The rows below come in pairs that one turn or mirror swaps. Which row does each named row swap with?
q_242: [ 16  -5  -8 -22   5  31   3  -3 -15  18  18  12  17 -33  -6  17   4 -25
  15  37]
q_117: [-19  -9  -9  14 -18   7 -10   7  -4 -23 -10 -30 -22  15 -16 -18  -3 -18
   8  19]
q_474: [ -4  -5   9   6   7  -9  21  15  15 -21 -17  25  25   0 -10  14  -5  -3
  -8  24]
q_28: [-16  -5  13  19 -15 -20 -11  17 -21  34  16  15 -36 -16   1 -11  -3  -3
  -9  35]
q_892: [-10  -3   3  13   2 -14  19  -6  16 -18   5  32  26  10   1  20  -7 -19
  -4  20]
q_754: [-13  -7  11   6  -6 -14  35   1   6 -33   4  21  17  10   3  18   0  -9
   9  38]
q_845: [ 20  13  -1 -25   4  30  14   6 -21   7  33   9   6 -28  -9  13  10 -23
   8  31]
q_378: [  7   5 -11 -22  11  37  11 -10  -9   9  31  22   5 -32 -10   1  12  -5
  11  35]
q_801: [ -2 -10  18  22 -10   2 -20  12 -28  27  29  -4 -33 -17  -5  -5  -8   5
  -2  11]
q_406: [ -9   6 -14  12 -24   3  -9  10  10  -5 -11 -34 -13  10 -13 -28  10 -14
  -2  25]
q_234: [  1  -2  22   6 -12 -15 -13   4 -27  34  26  -1 -29 -27   9 -18   8  -6
 -13  25]
q_128: [ -6 -19  10  -1  -6 -11  33   4   2 -27 -11  18  15  14  -2  24  -2 -21
   5  17]
q_261: [  4  -4  27  -1 -16  -9 -15   2 -28  35  28   3 -32  -9  12 -24   2  -7
  -1  19]
q_188: [-14  -8 -14   1 -16  -8   5   5  16 -11 -12 -28 -18  15  -2 -32  10 -11
   8  20]
q_606: [-11  -1   1  11   3   2  37   8   5 -24  -6  14  30  16   1   7   6  -6
  15  35]
q_732: [ -6 -12 -15  16 -15   3   9   8   2 -11  -4 -25 -22  28  -8 -32   6  -7
  -9  25]
q_296: [ -2  -9  13  -2  -5 -14 -18   2 -41  22  29  -3 -30 -11  -7 -18   5   4
 -19  18]
q_50: [ 15  13  -4 -14  10  26   5 -26  -7   9  39  12  14 -18  -8  12   8 -24
  11  28]
q_488: [-12 -13  23   5  -8  -5 -24   5 -26  26  33   1 -39  -8  -2 -15   2  -3
 -10  13]
q_725: [-20  -7  -9   1 -16  -4   3  -6  16 -14 -14 -22 -33  17   6 -27   4  -6
   0  26]
q_290: [  3 -18  10   2   2   1  26   7  10 -33  -6  18  23   5   1  23  -2 -17
   7  24]
q_466: [ -8 -16  20   4 -15  -7 -22  -2 -37  32  16   1 -28  -9   7  -1 -13  -4
  -9  12]
q_764: [ 18  -7  -7 -27   2  16   4 -20 -15  10  34  24  14 -29  -1  14   5 -18
   4  39]
q_832: [-18 -13  -4  14 -17  10  -5   2   8 -12  -4 -23 -28  26  -8 -29   8 -16
   1  20]
q_63: [-13  -7 -22   2 -27  14  -5  10  -3   0 -10 -27 -26  22   6 -25   3 -12
   0  30]
q_699: [  5  10   2 -17   6  14  12 -12 -27  11  31  31   6 -38 -16   4  -2  -6
  11  41]
q_144: [-11   3 -10  16 -27 -13   5   9   5  -8 -18 -20 -10  13  -9 -35   0  -5
  -5  21]
q_151: [ -9 -16 -18  11 -25  18  -3  -6   4  -7 -16 -24 -25  23  -1 -16  -1 -11
   9  16]
q_227: [ 22  -8  11 -21  11  27  11  -9 -12   5  29  18   9 -36 -11  17  -8 -20
   7  35]
q_900: [ -6 -11  15   2 -16 -13 -30   8 -30  32   9   3 -25  -9   8 -12  -2  12
 -12  18]
q_252: [ 36   1  17 -17   3  25  11 -16 -13  19  25  15   0 -19  -7  15  -1  -9
  21  37]
q_554: [-10  -4   1  -5  -6  -3  36   8  14 -24 -10  30  24   3  -5  11   5 -16
   2  30]
q_204: [  0 -12  24   8 -11  -7 -25   1 -16  32  17  -4 -33  -5  10  19  -5  11
  -6  38]
q_49: [  3 -12 -10  -5 -33   2 -15   4   3  -6  -9 -16 -22  29 -13 -11  -6 -23
  22  37]
q_925: [ -5  12   6  -1 -13  -9  -8   8 -32  30  32 -17 -27 -22   3 -14   7   6
  -7  17]
q_804: [ -5 -19   0   7  -2  -6  16  14   8 -15 -17  25  29  -3   6  29   1 -14
   3  25]
q_797: [ 10   9   0 -29  13  24  -3 -24 -17   8  22  27   4  -8 -13   8  17  -8
  17  46]
q_584: [-10  -8   4   6   3  -6  28   7   5  -7   2  41  14  27   6  14  -5 -14
   0  45]
q_884: [ -8   4  10   6 -17 -20 -19  20 -22  31  28  -6 -26 -20   1  -5   2   1
 -13  14]
q_134: [-16   2 -10   1 -11   5 -10   4  -1   0  -9 -30 -18  19  -9 -26  25  -8
  25  30]
q_590: [ -6 -10   9  -7  -2 -14  28  -1   7 -30 -15  16   7  13   0  27 -14 -18
   6  37]
q_106: [  0 -19  -1   3   1  -3  24  -3  15 -17  -3  20  36  14  12  16   1 -14
  -2  34]
q_502: [-14 -13 -17  12 -14   4   2  15  -1  -9 -12 -31 -25  23  -5 -21   2 -13
  15  17]
q_293: [ -3  -8  18  16  -9  -6 -24   5 -38  27  12   1 -36 -24  -3 -10  -3  -3
  -9  21]
q_949: [ 18   4  12 -18   6  22  12 -18 -11  12  35  15  11 -27 -16  -1  -2  -6
  20  46]
q_719: [ 10   9  14 -23  10  26  18  -8 -14  18  29  19  16 -30  -6  11  11 -10
   6  38]
q_823: [-17  -8  11   7   2  -6  22  16  -3 -20  -5  32  35  10   5   6   2 -17
  -4  27]
q_214: [ 24  -6  11 -17   8  33  15 -20 -15  20  24  12   2 -30 -16  12   0 -15
   5  33]

q_128 swaps with q_214
q_204 swaps with q_49
q_554 swaps with q_719
q_134 swaps with q_28
q_949 swaps with q_754
q_823 swaps with q_378
q_63 swaps with q_900

The rows below come in pairs that one turn or mirror swaps. Which row does each named row swap with?
q_784: [ -5 -18   1 -67   7 -12 -31 -21 -23 -43  10  -3 -47  24  11 -40 -19 -31
 -14]
q_618: [  8 -31  -7 -45  19 -33 -10 -14 -10 -29   9  16 -72   3  39 -31 -27   3
  16]
q_966: [-27 -19 -32 -39  24 -25  -9 -28  -8 -60  12  15 -52  15  28 -18 -38  17
  -4]
q_291: [-23 -32   2 -44  14 -63 -18   3   6 -17 -15 -12 -12   2  25  -4   7 -14
  21]
q_661: [  1 -34  -3 -52  -8 -77 -42  -8  -3 -31   3   0 -25  -7  30   6 -20 -24
  15]
q_696: [-16  -7  -4 -35  40 -36   3 -11   7 -43  19   9 -58  16  29 -28 -29   1
  23]
q_670: [  5 -20 -29 -31  11 -46   7 -15   1 -19  20  11 -58 -18  42 -18 -30   2
  -8]
q_704: [-24 -36 -22 -65  15 -27 -49  -7 -23 -20  13 -29 -31  15  30 -29 -30 -18
 -20]
q_228: [  8 -10 -52 -42  -7 -29  -7 -23  -1 -39  14 -20 -10  -2  -9 -15 -34 -30
  -6]
q_463: [  5 -12 -38 -28  11  -7 -13 -18  -6 -36 -13  -1 -10   6  -7   2 -14 -30
 -12]
q_839: [-10 -29  -6 -32 -12 -34 -44 -21 -37 -38   9 -13 -24   9  39 -42 -25 -20
 -19]
q_453: [-11   4 -16 -20  23 -51  -2   0  -5 -49  -9  17 -60  -8  28 -39 -33  -5
  15]
q_718: [  2 -25 -43 -29   7 -31 -21 -10  13 -56 -21 -12  -6   9  10  -7 -30 -44
  -7]
q_786: [-16 -33 -19 -43  26 -81 -12   2   2 -33 -16  -5 -25 -10  33   8  -5 -17
  16]
q_553: [ -5 -24 -19 -22  27 -31   7  14   3 -56  28  -3 -59  -2   4 -12 -31  -8
  12]
q_854: [ 15  -8 -40 -40  18 -24 -35 -26  16 -43  18 -18 -11   8  -1   0 -17 -28
   5]
q_447: [-12  -4 -29 -42  21 -47   4   2 -31 -48   2  -2 -58  20  31 -36 -44   6
  13]
q_189: [-18 -37  -1 -11  20 -58 -18   4 -15 -15  -1 -17 -35  -1  36   4  -1 -31
  16]
q_714: [-16 -28 -23 -43  14 -70  -7  -1  10 -24  -6  17 -20 -18  14  -7 -26 -44
  25]
q_405: [-12 -38  -5 -46 -12 -73 -17  -7 -11 -11   3 -10 -13   1  28  -7 -24 -12
  31]
q_716: [-10 -31 -38 -38  13 -62   5  13 -19 -21  -8 -17 -12   2  30   7 -27 -31
  22]
q_672: [-25  -2 -41 -38  -1 -73   1   3 -10 -23 -20  -7 -27  10  35  -6 -13 -29
  12]
q_642: [-19  -9 -26 -25  14 -24 -10  15  -9 -41  13  -3 -63   7  44 -42 -36  -1
  11]
q_8: [-19 -22 -24 -56   5 -26 -38 -32 -28 -27  18   0 -30  23  36 -39   4 -19
 -13]
q_509: [ -1 -32 -23 -31  15 -51 -24  15 -17 -30  -1 -12 -30 -30  20 -18  15 -29
  19]
q_478: [ -1 -36 -20 -40  30 -25 -34 -19 -18 -34  13 -22 -40  31  35 -49 -27 -29
 -17]
q_971: [-13 -25 -13 -40  15 -21 -50 -23 -37 -43   4 -29 -31  25  39 -24 -29 -10
 -11]
q_416: [-17  -6 -49 -44   8 -30 -15  -9  11 -49  11 -19  -5   9   5   0 -32 -38
 -23]
q_578: [  2 -37  -9 -49   8 -76  15   2  -4 -40  -8 -28 -30  -9  20 -12 -14 -13
  13]
q_558: [-48 -34 -36 -48  15 -64 -17 -30  -6 -25  -5 -11 -15   6  28   3 -12 -29
  10]
q_121: [-13 -13 -38 -52  10 -26 -10 -29 -12 -58 -17  -2  -6 -15  -5 -10 -37 -23
 -10]
q_70: [  6 -13   1 -24  25 -13  19   2 -18 -40  23   7 -37  -7  19 -28 -19 -23
  12]
q_26: [ -6 -29 -16 -53  10 -35 -57 -27 -27 -31  24 -12 -34  25  14 -16  -4 -21
 -18]
q_14: [ -7   6 -20 -59   4 -28 -12 -10  -6 -46 -18 -15  -7   6  -1   3 -36 -19
 -23]
q_249: [-13  -6 -12 -43   6 -21 -20 -29   1 -55  -3  -9 -18  -4  -9   2 -40 -35
 -23]
q_583: [  4   1  -3 -43  18 -38 -10 -23  12 -27  33   5 -53  -5  14 -22 -54  -9
   5]
q_965: [-10 -31  13 -44  19 -32 -40 -19 -17 -54  13 -19 -22   1  40 -27 -28 -30
 -30]
q_218: [-24 -40  -9 -53  16 -23 -38  -8 -34 -46  12 -17 -36   9  15 -46  -9 -34
 -18]
q_92: [ -8 -13  -3 -43  39 -32   2   6   7 -42  17   8 -42   4   6 -31 -31  20
   4]
q_821: [  5 -11 -32 -48  11 -36 -38 -15 -11 -27 -19   4 -10  -4 -10  -3 -18 -40
 -20]
q_112: [ -6  -9 -16 -35   2 -43  -1  -1  12 -29  25  10 -48 -11  17 -33 -49  16
   0]
q_799: [  0 -27 -25 -51  16 -79  12  -3 -15 -23  -3  -6 -34  13  31 -10  -3 -30
  27]
q_286: [ -6   3  -8  -4  19 -50 -13  -1   1 -30  16  13 -38  12  24 -43 -17   1
  19]
q_659: [-18  -3 -13 -62  11 -34 -54  -9 -28 -31  14 -15 -29  33  18 -34 -12 -12
 -12]
q_477: [-11 -10 -33 -42   0  -6 -26  -7   4 -43  -5  -1  -2  15   9   6 -46 -23
  -8]
q_951: [-21 -36 -15 -38  -3 -64 -17 -10 -13 -41  10   3 -24  -9  26 -16 -31 -31
  52]

q_447 swaps with q_672
q_642 swaps with q_716
q_291 swaps with q_92
q_618 swaps with q_714
q_553 swaps with q_189
q_558 swaps with q_966

